128 stands for zero in the data rows.
In each game, the first row plays the second. By how much does the first row win? 10 means about a draw, 20 a big win and 0 a big loss. Wins can go round in a circle. Each row has two weighted sums of its numbers, A and B, taken from their middle values. A row wins by its A times the other's B, less its B times the other's A.
[122  97 131 112 122 116 119 125 191 125 113 134 144 141 150 117 110 125
 111 155 163  93 139 129]
[156 129 160 134 158 130 115 141  85 113 116 134 111 135 136 133 126 117
 146 137 122 157 102 149] -> 12
[111 115 125 133  98 150 113 137 149 129 125 101 108 120 158  99  96 151
 128 113 116  92 148 119]
[141 147 138 110 158 131 106 118 136 135 104 161 134 160 123 157 145 101
  98 118 142 146 105 127] -> 10
[131  96 144 117 117 137 110 130 165 126 111 117 126 130 159 112 103 128
 115 142 148  93 139 144]
[125 103 124 135 103 176 117 127 130 135 130  99 108 110 151 100 100 145
 117 116 128  91 150 144] -> 8
[119 103 129 155  96 157 127 109 142 158 143  98  88 132 152 100  99 156
 148 100  91  98 141 125]
[123 133 107 114 112 118 102 137 163 114 110 122 126 138 150 117 111 125
 118 133 139  95 130 122] -> 10
[121 128 140 141 140 153 143 119 113 159 149 141 150 124 110 135 142 140
 128 122 122 154 141 131]
[155  79 162 128 138 148 110 149 142 106 106 124 141 127 158 105  99 137
 112 162 167 106 131 178] -> 12
[116 129 118 127 111 123 114 153 133 110 125 104 116 117 153 109 105 138
 147 132 117 102 144 122]
[124 127 136 132 126 158 140 110 106 158 142 123 122 119 117 135 137 138
 128  97 107 142 136 127] -> 9
[131 160 132  97 153 124 107 108 144 137 103 159 134 166 117 158 149  95
  93 118 149 141  97 103]
[115 131  96 130 116 123 120 134 173 116 121 136 151 141 132 118 121 130
 100 141 159  92 138 115] -> 9
[127 124 119 126 114 120 109 145 148 112 121 118 125 129 145 110 108 134
 124 136 139 102 136 134]
[109 146 126 137 132 140 155 112 107 157 153 135 141 115 105 140 147 138
 136 117 113 157 139 104] -> 8
[144 144  99 140 123 125 146 119  88 110 130 124 114 120  99 141 150 115
 129 119 121 131 107 135]
[152  83 122 188  98 150 173 108 102 139 163  98  92 106 114 100 119 158
 158 113  93 116 128 168] -> 15
[130 102 136 135 113 155 115 140 137 124 121 111 110 117 155 100  97 146
 131 128 127 102 142 143]
[143 146 134 100 153 133 107 106 136 138 100 163 128 166 120 159 148 103
  91 116 149 141  99 125] -> 10
[124 101 125 113 108 169  99 121 167 143 114 112 118 130 158 102  97 144
 101 113 138  80 147 140]
[153 109 139 144 127 112 115 182  94  80 129 103 118  97 157 102  98 137
 168 162 123 125 129 172] -> 7
[125 133 107 124 110 127 105 147 143 113 114 106 112 131 155 112 104 128
 136 123 118 100 136 132]
[142 142 154  82 167 114 113 106 151 132  97 169 142 164 119 165 153  91
  85 139 168 148  99 122] -> 6
[123 131 124 147 132 137 150 114 105 154 155 136 137 120 102 138 149 139
 134 117 115 156 140 131]
[110 135 132 118 123 136 144 107 121 164 143 129 129 121 113 141 143 134
 133 104 105 146 140 112] -> 9
[106 136 102 140  93 115 119 159 117 108 135  91 105 107 151 100 100 147
 161 127 102 104 149 113]
[173 104 162 113 156 133 128 124  96 108  99 147 118 131 120 146 142 106
 113 151 158 145  96 171] -> 14
[163 109 149  88 156 102 127 104 151 132  99 162 142 153 114 164 156  86
  97 139 161 147  96 156]
[125 129 113 131 111 123 109 148 138 106 123 113 120 120 148 107 106 133
 139 135 125 103 139 132] -> 6
[117 107 139 105 116 161  84 125 185 141  99 118 124 150 177 112  91 136
  94 111 140  80 140 122]
[130 106 138 147 118 138 121 153 127 107 128 111 128 108 152 101 100 141
 139 145 132 109 142 143] -> 7
[145 141 159 123 166 146  96 132 115 128 105 150 127 147 141 136 125 120
 116 127 136 151 108 138]
[129 116 124 139 121 122 120 158 141 103 126 113 137 118 148 106 104 140
 134 150 139 110 140 142] -> 9
[124 109 124 124 103 152 105 135 145 131 123 102 107 121 159 103  98 141
 125 116 121  90 145 137]
[126  95 155 123 119 133 110 133 177 133 114 124 120 139 163 107  99 133
 123 135 137 100 138 134] -> 6
[181 103 147 105 148 113 138 103 111 122 101 144 107 146 108 158 154  88
 105 132 150 143  82 172]
[130 131 130 119 149  95 144 149 111  94 131 148 169 110 112 145 146 115
 137 175 156 155 129 132] -> 12
[100 135 131 119 122 123 142 108 134 165 145 134 140 117 113 144 144 129
 133 108 108 147 148 100]
[134 113 119 127 118 120 111 142 157 113 116 114 132 133 149 114 109 127
 121 135 138 102 134 144] -> 9
[145  88 114 185  95 133 179 109 106 133 158 100  90 108 113 109 126 146
 155 120 101 114 125 154]
[ 89 166 124 145 146 125 141 136 126 150 167 148 172 118 108 134 144 152
 148 123 109 170 152  88] -> 13
[114 140 106 133  97 120 108 153 118 111 127  93 101 117 155 106 102 139
 157 117  98 103 139 114]
[140 155 131 104 155 132 106 108 132 141 107 157 127 169 120 158 148 103
  95 110 140 143 101 122] -> 11
[119 138 120 109 120 118  97 141 167 112 105 128 131 143 153 121 110 125
 117 136 142  95 130 114]
[109 131 152 166 143 161 145 128 107 157 165 134 144 114 126 114 122 165
 149 123 106 161 151 118] -> 4
[119 134 117 140 103 122 114 158 109 107 128  87 104 104 153 102 101 141
 161 123  98 110 141 125]
[106 150 162 149 154 146 137 125 103 161 159 144 139 129 122 133 134 146
 150 114 100 177 137  97] -> 2
[169 113 136 137 134 100 146 107 102 113 115 132  89 136 109 147 149 102
 134 125 121 143  87 158]
[132 120 145 144 127 126 115 166 117  92 129 106 122 106 154  99  99 142
 152 150 126 115 134 141] -> 6
[171 116 126 132 124 109 150 103  94 119 119 126  77 140 102 149 153  96
 139 117 112 138  81 156]
[ 94 153 122 128 119 126 148 112 123 161 156 127 137 116 107 137 145 138
 140 106 102 151 147  90] -> 11
[110 158  91 137  96 124 106 150 109 110 129  90  87 117 151 110 106 134
 159  97  81 102 136 104]
[ 74 183 152 172 177 170 116 162 107 165 178 159 197 114 129 115 119 187
 150 124 109 189 177  85] -> 5
[121 105 123 132  98 152 120 128 144 138 132  95 111 117 151 101 102 145
 134 113 111  93 150 137]
[ 98 168  83 149 123  85 154 171  94  87 158 128 176  88  95 129 147 136
 152 163 135 147 152 100] -> 10
[170  53 105 187  67 122 199  89 110 126 152  72  53 101 105 106 129 134
 156 117 100  87 109 181]
[122 116 122 128 100 148  97 130 147 135 121  95 106 130 162 102  96 142
 127 104 109  88 146 134] -> 4
[131 157 149 107 165 130  92 131 133 134 103 160 144 159 136 147 134 113
 109 123 139 150 111 117]
[155 126 146  85 159 109 118  97 151 135  94 168 137 161 112 170 160  84
  87 132 164 142  92 139] -> 11
[135  84 166 174 128 161 141 156 103 111 144  94 125  85 157  87  90 170
 161 162 128 123 149 160]
[104 123 141 182 120 149 157 128 111 155 171 111 118 104 125 106 117 167
 167 118  90 146 154 112] -> 9
[137 157 136 108 155 132 104 114 133 142 105 159 136 162 123 152 145 104
  96 109 137 139 103 119]
[124 114 131 117 120 131 104 141 158 119 112 117 131 131 158 111 103 132
 122 136 138 100 135 127] -> 8
[ 94 122  92 149  66 173 137 112 117 161 153  65  80 100 136  96 106 158
 140  67  74  83 161 105]
[136 156 130 117 157 134 100 114 136 135 108 158 130 163 124 155 145 105
 100 114 138 139 104 116] -> 10
[123 123 119 122 118 121 105 141 157 114 118 122 125 136 150 113 108 128
 123 135 137  96 135 127]
[ 95 163 120 155 135 149 143 118 114 169 166 141 162 124 106 134 143 156
 136  99 100 163 154  98] -> 10
[141 147 155 113 167 142 101 132 114 127 106 151 132 149 140 141 129 116
 113 128 138 153 109 132]
[132 101 146 135 119 156 114 136 145 123 117 111 123 126 157 105  99 143
 123 137 139  97 138 146] -> 10
[115 106 131 149 100 140 137 146 124 120 144  94 112  99 145  96 101 151
 149 132 115 103 150 129]
[104 145 137 130 127 154 137 107 109 159 141 122 124 120 120 134 136 134
 127 102 109 142 139 101] -> 5
[ 81 181  85 114 113 140 142  82 126 190 159 141 148 132  83 167 174 122
 112  59  88 149 149  67]
[114 116 157 130 146 141 137 117 133 157 147 142 151 119 121 129 132 146
 133 128 126 154 146 123] -> 18
[143 139 162 127 155 111 122 141 104 111 119 137 116 137 134 136 129 120
 146 142 124 157 102 130]
[100 130 138 176 121 150 161 127 105 151 178 110 124 103 126 105 117 171
 170 114  84 145 151 104] -> 1
[132 101 133 117 122 128 111 136 174 115 114 130 143 136 152 112 106 128
 116 152 156  96 134 142]
[109 134 130 126 125 140 142 106 121 163 148 126 133 121 115 135 139 136
 134 109 111 143 141 110] -> 9
[153  74  73 150  48 123 198  57 117 154 145  79  52 110  85 131 153 114
 127  79  89  80 112 155]
[126 119 138 107 128 132  91 141 178 119 102 127 132 142 169 114  97 126
 110 142 151  93 129 126] -> 2
[113 166 102 147 134 116 130 162  98 105 145 127 154 111 116 126 132 141
 146 140 125 147 136 112]
[107 128 134 114 123 130 142 108 132 166 147 129 132 120 119 138 139 132
 133 112 111 147 144 109] -> 9
[114 126 134 121 124 133 142 104 130 165 146 128 135 120 118 138 140 135
 131 106 109 146 144 120]
[119 146  94 162 115  70 167 165  72  79 162 112 146  79 101 123 140 139
 183 160 109 155 139 124] -> 7
[133 161 135 119 161 143  86 134 125 138 120 150 129 163 139 141 130 118
 113 113 128 147 113 120]
[105 121 114 146  88 182 121 110 135 156 136  87  96 115 145  97 101 158
 120  84 101  80 154 115] -> 11
[ 89 129  98 152  74 106 139 151 123 117 152  72 105  87 147  92  97 150
 177 119  82  98 166 100]
[ 95 158 142 174 147 158 142 140 100 149 166 134 149 117 119 110 124 174
 155 124 105 162 149  93] -> 3
[138 154 124 110 138 115 126 101 126 133 113 154 112 163 110 160 155  98
 110 111 129 139  94 112]
[120 118 151 153 137 137 149 116 119 158 158 132 137 119 121 128 131 147
 148 123 109 159 141 128] -> 9
[132 165 135 111 154 135 103 113 136 140 110 157 129 164 125 150 141 110
 102 110 133 140 103 110]
[120 136 109 149 103 118 116 158 115 105 133  95 106 110 152 100  99 140
 163 130 101 108 141 127] -> 9
[ 99 133 162 160 146 163 133 136 114 160 156 131 149 112 137 108 112 171
 152 122 104 161 159 111]
[104 138 135 180 121 188 147 120 105 159 170 113 122 111 122 104 119 173
 145 103  95 137 151 110] -> 13
[113 104 110 147  87 135 142 137 127 127 147  85 108  90 141  99 105 155
 157 119  97  99 158 131]
[120 103 131 119 108 164 108 122 161 135 117 110 120 129 159 104  98 142
 106 120 141  85 146 134] -> 10
[163  91 160 126 149 117 113 185  99  58 111 112 138 103 159 105 100 130
 147 190 161 128 125 184]
[113 118 112 139  91 131 118 136 138 132 135  92 103 113 153 102 100 144
 144 112 104  93 153 128] -> 13
[159 135 126 120 131 113 140 106 103 124 113 135  92 148 106 153 155 101
 123 118 124 138  85 137]
[121 161 114 124 149 150 110 158 105 111 136 141 172 119 121 131 133 138
 117 132 140 140 140 126] -> 12
[152 127 135 108 161 114  91 163 143  75  87 154 169 145 144 126 118 113
 101 180 189 120 117 159]
[133 140 123 152 134 101 137 159  88  98 136 124 136 109 115 125 133 129
 156 154 125 153 128 137] -> 10
[210  94  74 132  91 106 189  43  99 132 108 119  41 155  59 175 192  64
 100  91 122 105  44 183]
[144 141 155 105 169 126  94 132 138 133 103 165 144 154 133 150 136 111
 103 136 154 152 110 138] -> 10
[100 140 133 122 121 130 146 111 133 167 146 127 136 122 114 141 143 128
 132 105 106 146 147  96]
[104 136 136 123 125 138 142 109 121 161 149 129 130 122 118 136 137 134
 129 105 110 142 143 100] -> 10
[113 143 103 146  96 125 108 150 111 111 129  90  96 117 155 103 100 137
 156 111  92 103 138 113]
[118 132 137 141 143 154 142 114 117 157 153 142 148 119 111 136 141 147
 130 117 117 153 140 124] -> 14
[172 124  91 122 116  96 149  83 119 138 115 134  86 161  87 164 170  86
 118  98 112 128  77 154]
[149 145 121 117 137 106 131 100 132 130 110 147 107 157 106 154 155 100
 109 111 129 137  89 124] -> 8
[119 145 101 118 113 122 109 149 142 106 117 120 130 131 140 116 114 129
 125 137 138 102 135 117]
[113 125 102 147  98 142 164  94 116 162 159 114 114 116  99 134 147 138
 133  93  97 127 138 112] -> 12
[145 150 127  98 150 132 111  98 138 142 100 158 128 167 116 161 152 103
  87 111 144 137  93 122]
[158 124 136  88 152 101 128  91 156 134  95 166 132 159 104 173 165  83
  90 136 162 144  90 141] -> 13
[131 138 143 110 156 111 133 152 112 100 126 146 167 117 116 144 144 117
 120 172 168 154 129 134]
[132 112 137 111 127 111 111 143 163 110 109 130 135 139 152 117 109 123
 129 151 145 111 130 137] -> 17
[176 103 131 109 139 115 152 104 108 119 110 143 118 133  97 160 162  85
 102 135 153 133  87 168]
[151 125 142  86 157 108 125  99 149 137  99 169 138 161 112 168 159  88
  93 138 162 144  92 133] -> 10
[116 131 105 118 115 118 113 142 162 107 115 123 138 129 142 116 114 129
 117 141 145  96 137 117]
[151 138 124 116 138 111 123 105 133 132 110 151 115 160 111 160 155  95
 112 115 131 143  95 134] -> 13
[163 107 137 115 143 107 148 128 111 108 114 144 133 120 107 151 152 100
 118 157 157 144 103 165]
[115 116 142 177 120 150 158 127 105 160 172 111 124 101 127 105 115 170
 171 120  90 149 153 131] -> 10
[180  89 140 110 144 112 149 118 103 106 115 141 122 125 103 153 155  99
 114 153 158 144  99 186]
[152 126 148  85 159 104 124 108 148 129  96 165 140 158 114 167 157  88
  95 141 163 148  97 137] -> 10
[132  97 146 117 126 154 105 133 158 119 109 121 136 129 161 110 100 133
 104 143 157  93 142 148]
[111 134 108 141  94 123 114 151 120 114 134  89 104 111 154 103 100 142
 155 120 102 101 143 112] -> 14
[124 102 135 124 111 148 112 125 156 134 122 108 120 125 159 106 100 142
 119 123 132  92 145 140]
[109 123 140 167 128 143 160 121 106 158 169 125 129 114 114 114 128 161
 163 118  93 159 146 115] -> 9
[144 117 152 110 153 101 130 145 113 106 122 150 158 124 115 144 143 110
 130 162 153 158 119 149]
[119 136 111 132 107 123 107 147 127 111 123 102 109 122 154 108 103 136
 144 124 114 102 140 126] -> 10
[116 115 117 133  95 147 115 141 136 127 131  89 109 114 156 101  97 150
 139 112 108  94 150 130]
[136  99 136 137 115 143 115 151 135 114 121 106 118 112 156 101  98 146
 134 132 125 107 140 155] -> 11
[145 147 115  94 145 131 118  88 142 144  98 159 114 172 104 166 162  94
  81 106 148 129  91 122]
[ 86 133  75 161  46 181 156 112  85 164 171  49  70  80 125  93 110 169
 158  59  54  81 172 100] -> 10
[146 132 151  76 163 115 112 104 153 134  97 172 144 162 116 171 157  90
  83 136 169 146  99 126]
[106 132 148 162 134 149 154 118 112 157 167 130 137 118 117 122 132 153
 154 119 102 153 144 107] -> 8
[162 129 126 131 135 111 137 111 106 119 116 132  93 145 115 148 146 102
 128 121 122 142  89 146]
[ 99 137 149 191 140 197 134 140  98 166 177 123 148 109 135  96 106 193
 157 112  92 153 168 117] -> 12
[ 97 128 138 161 130 154 151 128 124 159 166 127 144 108 126 108 119 168
 148 124 108 147 160 107]
[141  79 182 169 141 169 131 161 111 116 137 112 126  98 163  78  83 167
 153 169 140 126 143 165] -> 16
[134 156 145 107 164 139  90 130 126 134 111 157 134 157 137 144 131 118
 108 119 135 151 115 126]
[138 100 153 136 128 158 114 145 141 120 121 114 121 127 158 103  98 146
 128 139 136 109 134 151] -> 7
[131 156 152 101 167 134  96 130 134 137 106 167 145 163 135 144 133 115
 106 130 148 151 112 117]
[123 153  41 141  90  82 190 122  92  93 152 117 143  93  57 147 176 112
 124 133 135 121 124 115] -> 11
[115 110 126 150  98 157 128 134 125 134 139  91 105 108 150  94  97 156
 141 112 105  99 151 128]
[130  82 162 164 117 138 142 170 111  99 147  96 133  80 155  84  89 161
 170 173 128 124 157 162] -> 9
[144 143 135 102 158 128 106 111 136 138  98 158 136 165 120 160 150  96
  97 118 145 143 102 130]
[155 121 150  81 164 114 112 107 157 135  91 171 148 162 119 164 154  85
  87 134 163 142  97 145] -> 11
[110 138  85 135  97 135 162  82 126 174 155 119 113 124  86 147 162 123
 119  79  98 127 138 107]
[139  97 142 135 132 145 116 142 154 113 124 126 145 128 151 105 102 144
 122 152 152 106 136 155] -> 12
[107 125 134 122 122 129 146 109 139 166 143 132 139 118 117 138 138 133
 130 102 106 152 145 110]
[138 151 137 100 158 133  96 116 141 135  99 161 134 163 127 154 142 106
 104 122 142 144 106 122] -> 5
[121 103 132 113 107 176 105 125 156 139 112 111 120 126 155 105 100 142
  95 113 140  80 148 139]
[174 123 115 135 126 130 135 100  98 126 116 126  78 149 108 149 151 102
 123 101 112 130  82 164] -> 10
[141  85 148 111 131 134 111 139 181 116 104 131 144 136 160 108 100 130
 105 156 167  98 137 159]
[151 143 129 105 150 133 111 105 139 141 110 156 123 165 115 158 151 102
  90 107 142 135  98 137] -> 10
[ 86 163 108 141 120 117 154 114 124 160 162 136 144 115 101 139 149 144
 148 109  98 152 147  77]
[155  87 162 122 145 140 107 158 141  91 102 129 148 121 159 104  99 134
 117 177 175 111 129 174] -> 11
[112 118 106 177  66 183 148 106  96 169 171  58  55  99 140  90 102 173
 172  61  43  97 152 125]
[177 125 111 132 117 108 161  86  92 118 116 123  69 146  93 158 163  88
 129 106 109 129  69 152] -> 10
[174  50  83 163  54 120 202  70 120 138 149  73  46 108  93 117 142 120
 144 102  94  79 107 185]
[123 124  93 126 115 128 123 128 178 116 125 135 157 143 129 119 122 133
  99 137 158  90 141 132] -> 11
[146 116 148 115 152  96 135 149 113  97 127 147 157 122 118 143 141 115
 141 166 147 158 120 150]
[101 153  93 132 108 120 159  93 122 162 157 130 126 128  89 150 160 125
 130  95 100 140 137  95] -> 10
[154  91 172 144 149 154 111 163 117  94 114 125 131 112 165  95  91 148
 135 178 161 122 129 173]
[ 98 144 130 124 124 131 142 109 131 165 143 133 132 121 117 138 140 132
 134 108 108 146 144  94] -> 8
[137 122 124 104 127 121  78 143 171 115  94 129 115 158 165 121 104 117
 108 127 143  96 123 140]
[155 130 157 137 150 119 124 146  88 110 118 126 104 129 134 132 126 118
 155 141 118 158 101 148] -> 5
[135 133 153 106 160  98 131 140 124 108 112 146 156 127 124 151 142 108
 125 159 155 158 114 126]
[109 117 143 174 122 151 158 132 105 155 170 114 125 100 127 106 116 171
 169 119  90 145 155 120] -> 4
[146  92 138 137 122 133 119 151 129 107 120 107 123 112 153 102  99 142
 142 150 135 110 139 168]
[109 148 138 151 141 155 142 122  92 163 164 136 141 119 112 131 138 153
 145 103  95 167 143 111] -> 13
[122 139 104 138 104 122 106 150 120 110 121 100 105 122 148 107 106 135
 149 115 102 102 136 126]
[166 111 138 108 139 116 150 104 109 117 109 143 118 133  99 157 160  93
  99 136 155 133  87 154] -> 13
[159 113  35 102  91  65 210  87 121 104 141 130 145 110  37 174 202  85
  92 138 162 110 106 157]
[111 118 124 175  89 181 132 108 111 171 158  74  62 114 152  93  96 169
 158  70  62 102 146 116] -> 9
[150 109 164 108 149  96 100 163 156  91  98 142 136 141 162 118 104 122
 137 177 159 132 114 152]
[ 96 131 116 180  70 194 144 112  78 167 167  59  55  90 139  88 101 173
 167  63  48  97 159 105] -> 9
[136 159 130  98 154 130 104 113 142 139 103 160 133 167 121 155 147 109
  99 109 136 142  99 112]
[120 123 112 119 117 121 107 141 170 116 111 130 135 140 147 114 111 124
 119 137 143  99 133 121] -> 7
[150 136 131 102 153 128 110 104 145 139  99 162 128 168 121 158 148 100
  90 113 144 141 100 139]
[121 129 131 131 124 146 140 107 112 159 149 127 127 119 114 138 142 137
 132 102 107 141 139 126] -> 14
[114 149 114 126 104 142  86 139 134 130 119 100  78 141 166 107  97 134
 140  88  88  97 132 108]
[142  96 151 118 128 168 102 148 143 111 106 119 139 120 162 104  97 141
  99 153 168  97 139 164] -> 3
[139  98 141 140 123 138 118 161 125 108 120 109 126 110 155 101  98 150
 141 153 138 111 141 158]
[129 136 138 111 150  97 135 148 123 103 122 151 164 116 115 143 143 116
 124 162 156 156 125 127] -> 9
[113 108 132 138 115 117 136 155 137 103 134 106 138 104 143 100 104 146
 149 162 136 111 151 126]
[125 168 134 104 155 133 100 117 132 139 107 159 128 163 126 150 140 108
 104 113 133 147 105 102] -> 13
[106 132 130 118 124 131 140 109 128 166 142 129 136 118 113 138 141 133
 139 104  99 148 144 106]
[134 111 126 132 121 121 116 156 122 100 122 114 125 118 153 104 101 142
 140 153 138 108 137 148] -> 6
[136 100 147 109 132 144  94 143 167 110 106 127 143 135 164 111  99 129
 102 153 168  93 136 152]
[126 146 112 146 134 110 144 168  85  92 149 119 149  92 110 126 138 135
 159 155 126 148 137 134] -> 9
[107 135 137 121 127 145 139 109 123 161 148 129 126 118 120 136 138 132
 130 102 107 143 141 104]
[115 135 124 113 119 131 101 144 149 113 111 115 124 135 159 113 104 129
 125 132 134  96 136 113] -> 18
[159 128 115 106 137 106 133  91 133 137 106 149 112 164 101 166 162  89
 102 116 139 131  88 142]
[171 102 134  98 145 118 146 105 119 116 103 154 132 137 101 155 158  96
  98 143 163 136  96 170] -> 17
[129 129 116 129 122 120 110 156 144 102 120 123 140 126 145 110 110 136
 131 145 139 109 136 137]
[122 127  98 124 112 122 119 136 166 114 121 125 143 138 134 116 119 129
 114 135 144  93 137 127] -> 10
[119 143 123 112 124 130  85 141 159 114 103 121 113 146 165 118 103 127
 122 125 130 102 126 111]
[124  91 115 121  90 162 116 122 152 145 128 100 110 121 154 103 101 144
 121  99 111  78 153 145] -> 18
[158 117 149 109 154 122 131 118 112 117 108 153 136 134 112 151 149 101
 107 144 158 143 101 153]
[107 142 127 134 125 140 146 111 119 161 151 133 128 120 114 132 137 140
 133 107 109 142 139 105] -> 13
[119 105 130 151 106 135 129 137 139 131 140 104 113 115 151 105 103 149
 145 129 116 105 145 128]
[131 167 125 108 153 142 103 112 131 140 106 155 128 168 124 152 144 110
  99 102 129 138 100 107] -> 13
[133  95 157 113 128 112 102 138 185 119 105 127 129 141 168 114  98 122
 124 149 148 100 135 142]
[137 159 122 110 152 140 105 110 127 143 111 155 125 167 120 158 148 101
  93 101 133 134 100 116] -> 11
[117 138 110 122 139  83 153 160 111  89 143 144 188  93  99 140 150 124
 136 183 164 152 144 125]
[111 138 115 150 116 135 159 110 113 157 160 123 125 121 103 135 145 139
 139 108 105 140 139 112] -> 11
[140 147 133  93 156 132 109 107 138 143 103 160 130 168 116 158 152  94
  95 118 145 140  99 121]
[123 123 105 127 118 115 116 129 180 121 119 133 147 150 138 119 119 127
 104 137 152  94 135 125] -> 10
[122 115 130 130 109 129 112 140 147 122 123 111 115 125 155 106 102 135
 137 130 123 103 143 134]
[111 137  90 146 120  48 188 173  97  68 165 121 185  71  86 132 152 129
 173 197 147 159 152 123] -> 6
[147 118 153 116 152  94 140 145 105  96 123 147 150 116 118 140 140 114
 138 169 151 159 117 148]
[ 94 161  97 143  81 136  96 141 114 137 131  79  67 123 164  98  92 149
 169  79  60  94 144  86] -> 10
[118 123 134 123 124 143 139 105 116 162 145 130 129 121 117 135 138 135
 129 109 113 145 140 123]
[153 125 158  89 170 116 112 107 153 133  99 167 146 166 119 165 153  94
  90 139 167 148 100 141] -> 10
[113 121 141 161 126 142 158 119 109 160 170 121 126 111 114 120 132 160
 161 118  97 156 147 119]
[131  84 147 151 123 122 141 168 129  88 142 110 153  90 149  91  97 158
 153 182 149 121 155 159] -> 13
[126 146  59 139  97  77 187 131  86  88 156 114 140  94  64 140 169 121
 138 145 135 129 126 123]
[155 137 114 109 146 138 113  98 133 145 103 155 116 169 113 158 152 101
  89 100 139 131  94 139] -> 10
[159 118 149  88 162 104 122 106 149 131  98 167 139 158 117 168 156  88
  96 144 164 149  96 149]
[105 114 144 163 128 159 149 122 123 157 170 127 143 109 127 110 119 170
 149 123 107 147 163 124] -> 12
[170  55 127 210  83 147 193 110  93 116 159  73  58  98 121  82 107 157
 173 136  99  98 115 185]
[110 140 124 133 123 137 146 104 120 158 149 129 133 118 111 139 143 129
 136 105 104 146 142 110] -> 8
[158 123  58 132  94  89 184  99  95 105 144 120 109 119  64 155 178 102
 133 118 116 117 102 154]
[142  91 150 114 136 131 113 146 164 100 106 136 156 128 153 108 103 131
 106 174 181 106 133 157] -> 14
[122 164 132 114 155 144 106 152 110 115 122 145 161 127 126 134 132 127
 114 134 142 146 130 118]
[120 127 141 126 127 155 138 109 110 161 146 127 120 120 118 135 137 134
 130 101 106 146 137 122] -> 10
[ 94 122  98 130  76 145 123 129 142 144 138  80  97 106 151 103 102 145
 143  93  91  86 160 103]
[116  82 148 159 110 103 160 182 116  75 153  96 153  60 144  85  95 162
 180 199 143 123 169 147] -> 1
[104 148 125 141 131 137 152 115 111 160 157 134 137 118 103 143 150 138
 141 109 103 157 140  99]
[134 154 147 105 168 142  92 128 127 135 109 155 140 157 136 143 132 115
 108 119 135 149 113 126] -> 9
[138 152 151 104 165 134  97 132 134 136 104 161 140 157 136 146 134 112
 109 127 143 153 110 125]
[143 127 161 108 158 110 123 142 116 107 117 148 152 123 121 143 140 117
 122 163 161 156 115 140] -> 10
[162 114 146  86 160 109 122 102 152 133  99 165 143 160 112 164 157  92
  98 139 160 147  97 156]
[117 132 133 122 112 137  97 139 141 125 111 104 105 130 164 104  96 137
 137 111 108 100 140 121] -> 2
[157 126 139  91 152 102 131  96 146 133 100 165 128 161 102 170 164  86
  91 134 162 144  88 135]
[158 131 112 123 133  98 139 103 115 129 114 143 101 159 105 159 157  92
 125 117 123 139  91 142] -> 10
[113 112 148 157 123 138 155 126 113 140 160 120 129 105 124 114 122 149
 160 134 108 145 146 119]
[123 118 119 126 123 111 120 135 173 112 123 133 149 136 137 116 118 130
 117 151 154 106 134 124] -> 12
[ 40 193   0 201  57  10 249 228  50  26 243  79 241   0  32 101 165 182
 222 211 120 140 220  71]
[152 124 144  91 153  95 132 107 144 130 100 165 136 159 107 169 160  87
 103 133 153 145  95 138] -> 9
[139 148  80 143 109 100 161 129  89 101 145 121 130 111  87 140 156 122
 136 131 124 130 117 136]
[105 134 134 132 123 141 140 111 121 159 144 131 128 121 115 136 139 138
 133 100 103 142 141 102] -> 15
[127 125 112 133 132  65 163 158 110  82 145 139 177  91  98 139 151 120
 147 175 150 157 140 137]
[148 144 127 100 156 134 101 115 132 141 109 157 126 165 122 151 145 108
 101 107 133 138 104 139] -> 3
[153 124 186  96 174 139 106 136 110 116  98 151 133 137 140 143 129 109
 112 153 160 157 100 142]
[117 105 139 164 113 145 142 147 120 119 145 103 123  98 145  91  99 160
 148 147 129 114 150 131] -> 5
[126 127 113 123 115 117 106 150 149 104 111 120 131 131 151 118 110 123
 124 138 138  99 131 126]
[152 138  89 136 103  49 183  91 108 115 124 126  71 139  80 164 174  84
 157 119 100 135  73 114] -> 14
[140 144 139  95 161 133 102 112 134 138 101 161 138 161 123 155 145 104
  99 118 142 146 104 123]
[134 111 141 131 133 135 113 155 137  92 112 125 141 121 152 108 103 131
 117 165 166 107 134 143] -> 9
[ 90 134 145 171 123 150 159 124 106 147 173 106 126 101 125 103 117 174
 165 124  96 148 155  93]
[111 116 141 178 120 147 158 126 105 152 172 112 128 101 124 103 116 167
 168 124  95 147 152 124] -> 1
[112 143 133 138 140 148 147 112 105 160 153 140 142 126 108 139 145 139
 128 114 116 156 140 112]
[127 113 131 117 115 118 111 143 154 113 116 114 125 126 154 111 104 131
 135 134 126 105 135 134] -> 11
